128 stands for zero in the data rows.
Here is a table of points, one per row:
[135,148,113,134,138,162,122,176,166,101,143,103,146,131,132,153,155,124,144,94,135,126,132,140,
 113,110,107,173,161,122,144,137,123,130,127,144,146,116,141,152,121,157,158,105,147,141,143,107]
[150,100,120,116,94,155,93,151,126,81,147,125,114,108,136,176,150,104,125,124,136,112,156,122,
 123,101,172,75,113,135,166,161,136,110,135,135,120,119,114,122,113,140,130,103,130,156,126,115]
[140,126,199,128,92,162,144,139,131,147,154,98,133,134,107,107,116,127,104,88,129,124,116,136,
 124,87,140,87,122,110,123,93,165,129,122,114,129,128,119,165,125,107,148,139,94,101,151,119]
[55,81,98,94,93,105,122,97,162,137,139,139,103,120,128,157,154,163,134,176,119,123,114,128,
 136,112,126,142,95,152,117,117,93,120,145,117,129,117,125,79,162,69,144,115,113,113,127,110]
[120,119,155,106,103,117,124,145,105,116,137,76,140,102,143,138,115,133,127,158,104,78,96,144,
 129,80,127,107,98,157,155,121,155,159,141,147,111,101,125,142,100,68,116,126,119,95,122,118]
[135,133,113,139,117,110,103,192,84,102,122,125,116,95,126,152,124,98,120,92,113,156,130,93,
 115,126,161,140,94,119,138,153,153,118,101,148,114,182,142,127,145,174,126,124,136,130,104,143]
[114,125,98,110,117,111,191,139,136,81,98,165,136,105,99,133,121,119,135,167,117,77,121,101,
 112,158,132,162,99,128,156,135,94,139,179,142,144,38,159,116,144,155,127,159,135,119,111,91]
[70,135,154,118,126,86,121,158,93,138,131,128,144,152,118,98,128,152,126,99,130,143,162,111,
 153,136,129,129,152,104,113,112,153,130,101,142,151,138,120,140,116,79,114,122,104,98,131,113]
[146,146,115,134,146,114,148,115,130,133,104,119,102,139,117,109,143,135,134,120,136,157,136,143,
 135,144,125,126,135,115,93,119,96,113,151,116,118,145,164,119,161,181,129,136,169,147,69,148]
[89,51,81,130,95,125,90,149,142,168,138,128,128,99,129,135,115,104,136,146,147,131,104,111,
 118,148,115,98,126,108,118,130,138,130,123,123,150,142,131,117,100,137,142,134,83,126,129,150]
[213,149,113,146,151,176,123,127,145,176,119,86,112,136,136,99,94,143,122,114,192,184,117,108,
 127,104,80,161,138,128,123,135,123,128,101,106,133,154,125,118,136,145,193,94,157,145,152,163]
[117,77,164,141,181,104,165,100,165,94,102,173,131,129,109,127,154,126,137,119,99,144,141,143,
 148,141,159,144,111,133,142,171,177,111,143,134,116,30,87,99,102,159,163,124,124,144,140,72]
[172,142,149,123,156,106,147,108,113,135,82,157,120,150,155,136,110,177,139,161,144,124,133,123,
 97,162,98,121,111,123,113,101,81,165,137,117,114,128,149,105,131,133,91,124,172,143,103,166]
[102,119,149,138,97,112,142,149,197,105,143,162,132,120,143,117,127,110,84,137,94,165,163,135,
 123,78,109,60,137,121,150,169,108,68,147,114,128,136,97,115,119,128,186,125,174,142,153,122]
[97,180,147,133,137,129,116,169,107,106,142,130,151,127,141,143,134,187,107,119,152,106,149,97,
 103,138,144,79,159,80,156,144,179,117,175,108,122,154,149,120,149,101,93,143,161,140,134,156]
[128,89,91,99,120,111,152,101,116,104,117,151,115,111,134,104,142,67,125,141,130,128,119,98,
 113,130,136,95,121,165,152,108,112,145,127,111,137,154,84,70,132,127,141,137,93,77,148,101]
[87,148,138,140,118,122,113,63,131,191,140,118,117,158,153,120,135,161,195,151,178,139,127,171,
 88,139,92,121,177,137,127,117,159,110,125,164,143,159,147,162,123,101,97,86,133,139,122,143]
[131,104,164,154,169,156,110,82,137,105,128,100,139,130,134,89,103,96,105,84,143,137,146,115,
 93,127,132,158,135,144,126,157,94,135,104,117,131,116,104,137,122,162,148,104,169,127,169,137]
[129,97,96,84,116,95,155,70,144,94,76,164,98,92,131,134,109,122,122,154,64,135,91,128,
 138,113,145,178,106,173,106,102,101,116,115,110,117,104,110,85,104,124,142,134,88,101,120,129]
[104,84,86,118,143,79,146,126,92,113,101,189,124,124,103,163,115,147,135,158,87,112,108,133,
 142,183,152,172,113,145,123,123,112,148,123,112,181,122,124,122,83,160,62,183,125,134,90,148]
[163,101,130,151,137,168,123,116,149,173,167,137,176,116,122,120,129,120,112,96,156,140,132,99,
 138,109,96,156,134,119,112,150,123,136,85,123,133,122,127,130,152,100,115,105,113,139,115,130]
[186,152,176,130,148,124,135,163,114,127,162,79,134,106,92,158,150,68,140,99,147,94,157,157,
 142,178,122,122,140,130,125,119,143,147,72,147,106,129,142,159,116,73,133,142,79,113,137,127]
[126,101,99,92,83,119,149,185,49,143,98,107,124,122,105,118,120,106,144,158,104,172,167,120,
 140,175,152,102,135,140,150,143,181,174,97,132,104,135,101,138,115,68,123,141,104,129,120,123]
[116,169,165,139,110,149,117,102,146,179,135,139,106,147,147,106,153,123,145,150,92,141,146,133,
 140,120,144,134,113,138,104,93,117,149,158,125,138,177,181,133,111,163,131,112,122,143,129,111]
[160,144,86,140,162,155,142,76,136,110,127,90,113,131,109,114,139,136,105,120,140,96,137,132,
 114,109,148,127,161,152,108,120,106,142,149,143,111,100,108,154,127,117,115,123,131,138,131,132]
[148,128,153,119,123,134,102,116,115,118,165,111,142,151,123,69,101,156,89,77,125,135,108,112,
 177,132,125,169,154,109,131,128,139,122,117,135,122,104,124,120,142,115,106,135,157,138,151,148]
[109,138,74,170,156,134,147,132,111,141,116,159,126,144,134,154,103,156,140,109,111,145,97,126,
 118,110,114,133,156,124,115,136,96,105,120,138,137,122,94,117,150,149,119,115,134,126,145,146]
[144,114,128,119,143,82,126,144,103,123,111,151,100,140,152,167,141,220,111,136,180,134,74,144,
 128,149,126,104,104,120,107,114,109,117,122,141,85,182,146,137,163,164,121,154,128,129,123,154]
[111,160,100,138,121,142,91,165,91,170,121,135,112,159,121,170,115,127,164,137,119,100,126,130,
 147,163,128,139,80,120,86,97,125,128,106,103,144,162,187,120,148,137,138,158,112,132,85,111]
[127,162,137,111,133,146,112,122,118,138,127,134,142,128,144,88,124,116,107,154,89,158,158,128,
 149,139,126,107,108,137,141,149,187,141,163,117,129,109,147,162,145,128,122,156,108,141,153,123]
[167,161,128,128,147,141,89,136,171,116,134,96,139,147,129,109,134,104,138,115,167,93,100,141,
 119,119,134,162,165,116,147,100,104,136,117,148,113,131,107,159,124,163,131,76,132,119,147,122]
[130,196,175,157,137,158,158,85,167,135,122,130,170,141,111,114,133,87,127,138,123,107,98,173,
 177,97,84,171,145,103,124,127,68,123,139,137,129,132,145,151,112,104,102,123,147,123,120,115]
[105,144,129,146,113,136,107,127,132,124,175,122,139,129,159,146,140,112,146,132,123,108,164,149,
 106,106,143,69,127,115,130,146,173,86,159,114,137,139,97,132,133,137,118,169,130,136,124,129]
These points spread out most along one direction. For each point below, how far along it does it lie, from 0 to 99? The average is 50, and the first point in the table lies past the average. One standard deviation of the points above along it is 16.
[135,148,113,134,138,162,122,176,166,101,143,103,146,131,132,153,155,124,144,94,135,126,132,140,
 113,110,107,173,161,122,144,137,123,130,127,144,146,116,141,152,121,157,158,105,147,141,143,107] 65
[150,100,120,116,94,155,93,151,126,81,147,125,114,108,136,176,150,104,125,124,136,112,156,122,
 123,101,172,75,113,135,166,161,136,110,135,135,120,119,114,122,113,140,130,103,130,156,126,115] 47
[117,77,164,141,181,104,165,100,165,94,102,173,131,129,109,127,154,126,137,119,99,144,141,143,
 148,141,159,144,111,133,142,171,177,111,143,134,116,30,87,99,102,159,163,124,124,144,140,72] 33
[87,148,138,140,118,122,113,63,131,191,140,118,117,158,153,120,135,161,195,151,178,139,127,171,
 88,139,92,121,177,137,127,117,159,110,125,164,143,159,147,162,123,101,97,86,133,139,122,143] 66
[131,104,164,154,169,156,110,82,137,105,128,100,139,130,134,89,103,96,105,84,143,137,146,115,
 93,127,132,158,135,144,126,157,94,135,104,117,131,116,104,137,122,162,148,104,169,127,169,137] 67
[111,160,100,138,121,142,91,165,91,170,121,135,112,159,121,170,115,127,164,137,119,100,126,130,
 147,163,128,139,80,120,86,97,125,128,106,103,144,162,187,120,148,137,138,158,112,132,85,111] 44
[144,114,128,119,143,82,126,144,103,123,111,151,100,140,152,167,141,220,111,136,180,134,74,144,
 128,149,126,104,104,120,107,114,109,117,122,141,85,182,146,137,163,164,121,154,128,129,123,154] 45
[97,180,147,133,137,129,116,169,107,106,142,130,151,127,141,143,134,187,107,119,152,106,149,97,
 103,138,144,79,159,80,156,144,179,117,175,108,122,154,149,120,149,101,93,143,161,140,134,156] 59
[89,51,81,130,95,125,90,149,142,168,138,128,128,99,129,135,115,104,136,146,147,131,104,111,
 118,148,115,98,126,108,118,130,138,130,123,123,150,142,131,117,100,137,142,134,83,126,129,150] 40
